One turn or mirror swaps these rows in pairs. Which row does each one swap with?
The rows were stretched afterwards, more along some directions than others.
Gobel: [4,8,7,16,-10,-4,2,-15,2,-4,17,7,0,1,14,-8]
Vuzo: [-5,0,7,8,-10,-8,-19,-11,-14,6,11,-12,9,-9,2,-3]
Lovo: [-5,-14,9,7,4,13,11,-3,-2,2,10,-1,1,2,3,-15]
sofuz: [-2,13,7,7,-15,3,1,9,12,3,6,-14,6,-4,-6,-5]
zisi: [-1,-3,7,15,5,-7,5,-4,12,-3,2,3,-15,9,0,5]
Nebev: [0,5,12,9,4,-2,0,1,-1,-9,-1,3,-2,14,2,3]
Gosur: [-6,4,9,20,-2,11,14,-5,-4,0,12,5,2,11,-8,-4]
Mol: [14,-11,13,13,-12,-2,-7,-10,-13,4,15,-6,13,7,-5,4]
dodu: [-6,-9,8,1,-1,11,0,-3,13,-13,-1,0,8,0,-3,7]
dakeg: [2,2,14,13,-17,4,10,0,12,12,12,-20,3,3,-2,-7]
mal: [-3,-5,5,13,-7,-11,-8,-15,-3,7,9,-18,16,0,-1,-5]
zot: [-7,10,20,4,6,-18,-4,-9,4,8,4,-3,-11,4,2,-6]
Muvi: [7,11,12,12,-16,-27,-6,-9,4,12,-3,-9,-6,-1,-5,-5]
Vava: [-6,-2,-4,15,2,-6,-9,-10,-14,8,8,1,-10,2,16,9]
beb: [10,9,6,5,-10,-11,-7,4,-5,-5,-1,-1,10,-21,-9,-17]
pev: [16,7,13,0,-24,-13,-10,-11,-6,1,4,-5,-6,-4,0,-4]
dad: [6,-1,17,-4,-5,-8,-17,-8,-11,-5,-6,-1,-2,-10,3,-4]
Roz: [13,-4,13,9,-14,-16,-10,-25,-2,15,15,-14,5,-5,7,-4]
buzu: [15,4,8,22,-7,4,-5,-4,1,-4,0,-13,8,7,-1,4]
nir: [5,-3,6,19,9,4,11,-3,-6,-3,10,-20,17,-11,12,-6]
Nepo: [-1,-11,2,10,0,6,13,-13,-18,0,4,2,1,6,10,5]
deze: [-3,8,0,21,7,1,-8,-5,-3,5,0,1,6,-1,2,-9]
nuvaz: [8,-5,2,14,5,1,-11,5,0,-8,6,-19,8,-9,2,-14]
vom: [2,-4,9,9,-11,-17,-14,-20,-18,13,7,-2,-11,10,-2,1]
diru: [17,-7,6,21,0,2,3,-14,-5,-1,14,-3,1,3,5,-12]
refe: [0,5,7,18,8,-10,-12,-13,12,16,-1,4,-6,8,5,-2]
valev: [-5,1,2,20,8,5,9,-6,17,3,11,-13,19,-1,6,-2]
bago: [8,3,11,13,-4,-7,4,4,14,3,16,-15,2,-5,-7,2]
mobe: [-5,-21,11,9,-10,13,2,-6,-4,-12,14,-7,-7,11,0,6]
Mez: [1,12,10,10,-14,-14,-5,-17,-2,12,6,-8,13,-14,2,-21]
Vupe: [9,0,-3,24,10,-1,1,-19,4,-3,11,-6,7,-8,4,-13]
lel: [-16,-11,5,6,-7,12,1,-2,-4,-12,6,-5,-7,11,-8,0]
panak: [11,7,9,5,1,-6,-1,9,-7,1,6,-10,-8,0,8,1]
vove: [16,11,10,7,-6,-6,-12,-8,-12,1,13,-20,18,-11,-2,-5]
tesu: [-3,1,7,7,6,3,8,-20,-5,1,3,-15,13,-5,9,0]
zoda: [-6,-4,9,13,3,17,5,-8,-11,-20,9,-3,16,-1,12,0]
Gilud: [-5,16,5,4,-9,-23,-22,-13,-3,6,-3,1,-4,-9,-5,-5]
bik: [-9,11,14,17,-1,-11,7,-2,-2,5,17,6,4,1,3,-15]

refe is swapped with Vupe
nir is swapped with Nebev
vom is swapped with Mez
diru is swapped with deze

One turn or mirror swaps these rows in pairs. Which row does each one swap with?
The rows were stretched afterwards, more along some directions than others.
tanat: [-20,8,-12,-1,-10,-12,24,-9,-8,24,10,-8,-8,-5,-6,9,3,4,10,9,9,4,-25]
Diza: [9,20,9,19,4,9,-5,-4,10,15,10,-3,-2,0,-14,-23,-24,-1,3,-13,18,-2,-5]
Bova: [-10,-3,-2,7,-16,-1,-12,-4,-12,27,10,11,-7,-7,-4,-9,-6,-14,10,-1,-5,6,5]
dimo: [-10,14,-1,-2,-30,-25,3,-19,1,16,8,-4,-11,-13,-6,-4,-3,-19,11,1,7,-5,-7]
latip: [-4,17,15,2,-38,8,-1,-14,17,2,0,-5,-9,-16,-30,-4,-16,-11,14,-10,25,8,-7]
bano: [23,13,16,17,-13,-9,-7,-7,7,0,-7,6,-19,-21,-12,-17,-14,-14,2,-14,0,-7,18]
Pozen: [-19,9,6,1,-31,-8,-1,-20,7,-2,12,-2,-5,-10,-16,8,-13,-13,18,-12,18,4,-4]
balus: [3,8,20,2,1,4,1,-7,17,-21,9,-2,11,7,13,-4,-21,4,-4,-12,11,-2,8]
Dep: [-4,18,-1,-1,-17,11,-5,2,-7,11,-8,8,-2,-4,-18,9,5,-3,11,0,17,18,-9]
fipa: [-16,26,-20,14,-8,-2,0,-4,-4,9,18,9,-4,-14,-12,7,-15,11,14,-8,-6,19,-17]
rig: [22,13,9,20,-10,-2,-12,-2,9,4,-6,8,-20,-24,-19,-10,-12,-15,2,-18,1,-8,14]
libal: [-16,-12,-2,12,-2,9,-3,-12,-7,15,13,1,-9,-16,-7,-18,-30,13,-3,10,1,-2,9]
fibiv: [5,-4,13,-1,4,6,-4,-5,21,-21,6,5,7,0,2,0,-24,10,1,-8,12,-3,11]
nogu: [8,29,6,19,1,11,-6,-2,12,16,12,-2,1,5,-12,-18,-20,-3,7,-17,20,5,-9]
refo: [14,7,23,9,-9,-4,-9,-12,6,14,-5,-1,-15,-3,-9,-19,-11,-17,0,-2,16,0,14]
Rak: [-13,4,-4,16,3,-9,-5,-9,-22,22,13,18,-19,-17,2,-1,-7,0,3,0,-13,5,5]
zegos: [-20,-1,-12,-3,-8,-3,19,-5,-13,27,8,-2,-5,-5,-14,11,0,4,9,11,15,6,-21]
Pafal: [-18,5,-8,7,0,14,-13,-2,27,-16,22,8,-5,-24,-23,4,-25,-3,11,-16,0,2,-10]
gite: [-5,17,-10,-3,1,1,-2,9,-11,6,-2,5,-2,7,-7,16,18,-1,8,4,8,19,-12]
Nufeg: [-16,7,0,0,-31,-20,5,-17,0,14,10,-9,-11,-11,-4,-4,1,-19,12,4,1,-7,-4]
Losi: [0,20,11,-1,-32,16,-2,-5,5,13,-2,0,-2,-13,-28,-1,-11,-10,11,-4,25,12,-10]
mugu: [-17,-8,0,15,3,3,0,-14,0,1,19,1,-8,-16,1,-20,-35,18,0,8,-2,-2,8]
roriv: [-21,2,-2,12,2,-4,6,-15,0,-4,21,-5,-5,-11,7,-20,-28,14,-1,4,-2,3,3]
tekam: [6,-11,7,-6,4,9,-7,1,17,-14,-4,10,7,8,-3,7,-10,7,1,-6,17,3,11]
soreg: [-26,-5,-15,5,14,-17,0,-14,-13,7,16,4,-25,-22,2,9,-5,0,0,13,-11,3,-2]
liroz: [-15,-10,12,-6,-34,4,-9,-13,-3,27,12,-5,-9,-23,-29,-18,-21,-15,8,13,6,6,-4]
filut: [24,14,11,16,-7,-7,-9,-2,8,1,-8,8,-20,-18,-14,-11,-9,-14,0,-17,1,-7,13]
Piro: [4,-4,6,2,7,10,-2,-1,23,-19,4,4,8,4,0,4,-20,11,1,-9,14,1,9]
vedeg: [6,9,16,14,-31,17,-5,-4,19,8,5,-2,-3,-14,-29,-12,-15,-12,8,-11,2,0,-1]
Tavi: [21,11,13,16,-10,-10,-3,-6,7,-1,-6,5,-21,-24,-13,-17,-13,-13,5,-13,0,-7,14]
toti: [-5,7,5,16,-21,-1,9,-5,-1,5,8,-9,-3,-4,-4,6,-1,-4,9,-2,-13,-3,-2]
tobo: [-18,4,8,5,1,-14,6,-19,-18,11,20,4,-20,-26,3,-11,-20,6,-2,7,-14,-2,2]
zilu: [-24,4,-15,6,8,7,-10,-5,20,-12,27,5,-9,-22,-16,10,-23,0,9,-10,-1,3,-14]
kig: [-2,2,-11,-6,-6,5,-7,-7,23,-9,2,2,-14,-7,-25,-10,-5,-3,3,-13,-2,5,-4]
vula: [-13,-14,2,-7,-27,3,9,-9,-5,31,3,-8,-6,-16,-31,-5,-8,-6,10,13,14,7,-13]
kisuf: [-7,15,-5,-12,-12,6,2,-1,1,3,-3,1,4,-2,-14,14,6,-2,10,-2,16,13,-19]
gobe: [-22,4,-2,6,-18,-13,4,-13,-6,-6,12,-3,-5,6,2,14,2,-6,17,-5,6,10,2]
dedi: [-16,7,-3,3,-5,4,-8,-18,-9,27,20,10,-4,5,2,-12,-22,2,1,-5,-8,12,-5]
Deve: [6,17,-5,9,-6,5,-10,7,-4,0,1,5,-3,-2,-9,9,7,-8,7,-18,2,4,4]
zipur: [16,19,-2,19,-10,-4,-9,0,10,-7,-2,4,-8,-15,-15,-1,-6,-13,10,-25,3,-4,7]
mek: [-17,5,-11,2,-8,-3,22,-2,-12,24,8,-6,-7,-5,-15,5,1,7,12,9,11,9,-22]
kubi: [-14,3,-7,21,-6,-7,-6,-9,-16,22,17,13,-7,-11,3,-1,-9,-7,11,-6,-10,3,3]
Lopum: [0,18,15,-2,-38,12,-5,-10,14,9,0,1,-7,-24,-34,-2,-17,-14,11,-7,23,5,-9]
gib: [-2,5,-10,-3,-9,5,-10,-8,22,-5,1,3,-17,-8,-25,-11,-3,-6,1,-10,-2,7,-2]
Guv: [-14,28,-13,13,-17,-3,-2,-5,-5,9,13,8,-3,-15,-15,5,-13,7,15,-7,-2,20,-12]
Sal: [-17,19,-5,5,-38,-9,-7,-15,5,11,11,6,-8,-21,-20,-5,-13,-6,22,-4,-1,18,-7]
Fuv: [-2,17,-4,2,-17,9,-3,0,-5,14,-9,5,-6,-8,-22,11,6,-4,8,1,16,17,-12]
fodug: [-14,2,-4,17,4,-13,-1,-10,-23,16,14,16,-17,-18,8,2,-6,2,3,2,-17,4,7]
Ramar: [-15,-6,1,18,-2,12,-3,-14,3,8,18,0,-6,-14,-4,-19,-35,14,-2,5,1,0,9]
duf: [-20,3,3,-7,-3,-11,2,-25,-5,10,22,-4,-21,-26,-11,-23,-23,1,-7,4,-13,-4,-7]
Boz: [5,14,-11,12,-1,-1,-10,6,-4,-1,1,2,-7,-4,-8,10,8,-9,7,-15,0,2,3]
lok: [-20,11,-2,3,-20,-15,3,-12,-6,-4,12,-2,-1,9,7,14,0,-6,19,-7,7,12,1]
begu: [-16,3,-2,4,-4,3,-7,-18,-9,25,20,9,-4,8,4,-8,-22,2,0,-5,-7,13,-2]
moge: [3,13,9,0,9,-11,-6,-11,5,-6,1,13,-15,7,10,-14,-9,-3,-3,-6,-6,11,3]
Lup: [-19,-3,-8,-7,-15,2,20,-2,-10,24,8,-8,-3,-8,-18,5,0,2,11,13,13,8,-21]
mot: [-21,2,-14,4,15,4,-12,-4,17,-14,23,11,-10,-22,-11,12,-23,2,6,-9,-1,2,-11]
vudi: [2,14,12,-1,-33,14,-4,-7,12,10,-6,0,-6,-14,-35,-1,-12,-12,10,-7,31,8,-5]
buv: [4,30,0,23,6,11,-1,0,5,17,16,-1,2,0,-8,-15,-24,3,6,-17,10,0,-12]
Kel: [-8,6,-6,21,6,-6,-7,-4,-20,22,10,19,-16,-13,3,3,-3,-1,4,-4,-11,6,6]
ridi: [-19,-11,2,-7,-29,5,11,-13,-5,27,9,-15,-3,-14,-26,-17,-14,-4,11,11,12,5,-16]
Suv: [15,14,18,8,-2,-14,-1,-9,7,-6,-4,8,-22,-16,1,-19,-15,-8,-2,-4,-4,-3,11]
Nikel: [0,3,13,14,-30,11,-1,-4,12,8,6,-3,-4,-14,-23,-7,-12,-11,8,-4,-3,0,0]
Torir: [-14,-15,3,-10,-25,3,12,-7,-7,28,6,-11,-4,-19,-27,-5,-9,-6,8,14,10,-2,-13]
lozut: [-13,17,-12,5,-12,-24,16,-12,-4,15,6,-6,-10,-3,-2,4,5,-9,12,0,9,-4,-16]
luda: [-12,6,0,16,3,-12,1,-12,-23,19,15,14,-18,-23,7,0,-11,0,4,2,-15,0,4]
Rar: [-10,-4,0,5,-16,-4,-17,-6,-11,27,10,12,-6,-5,-4,-7,-4,-18,11,-1,0,8,5]

fodug is swapped with bano
soreg is swapped with refo
Piro is swapped with Ramar
moge is swapped with duf
tobo is swapped with Suv
Deve is swapped with Bova

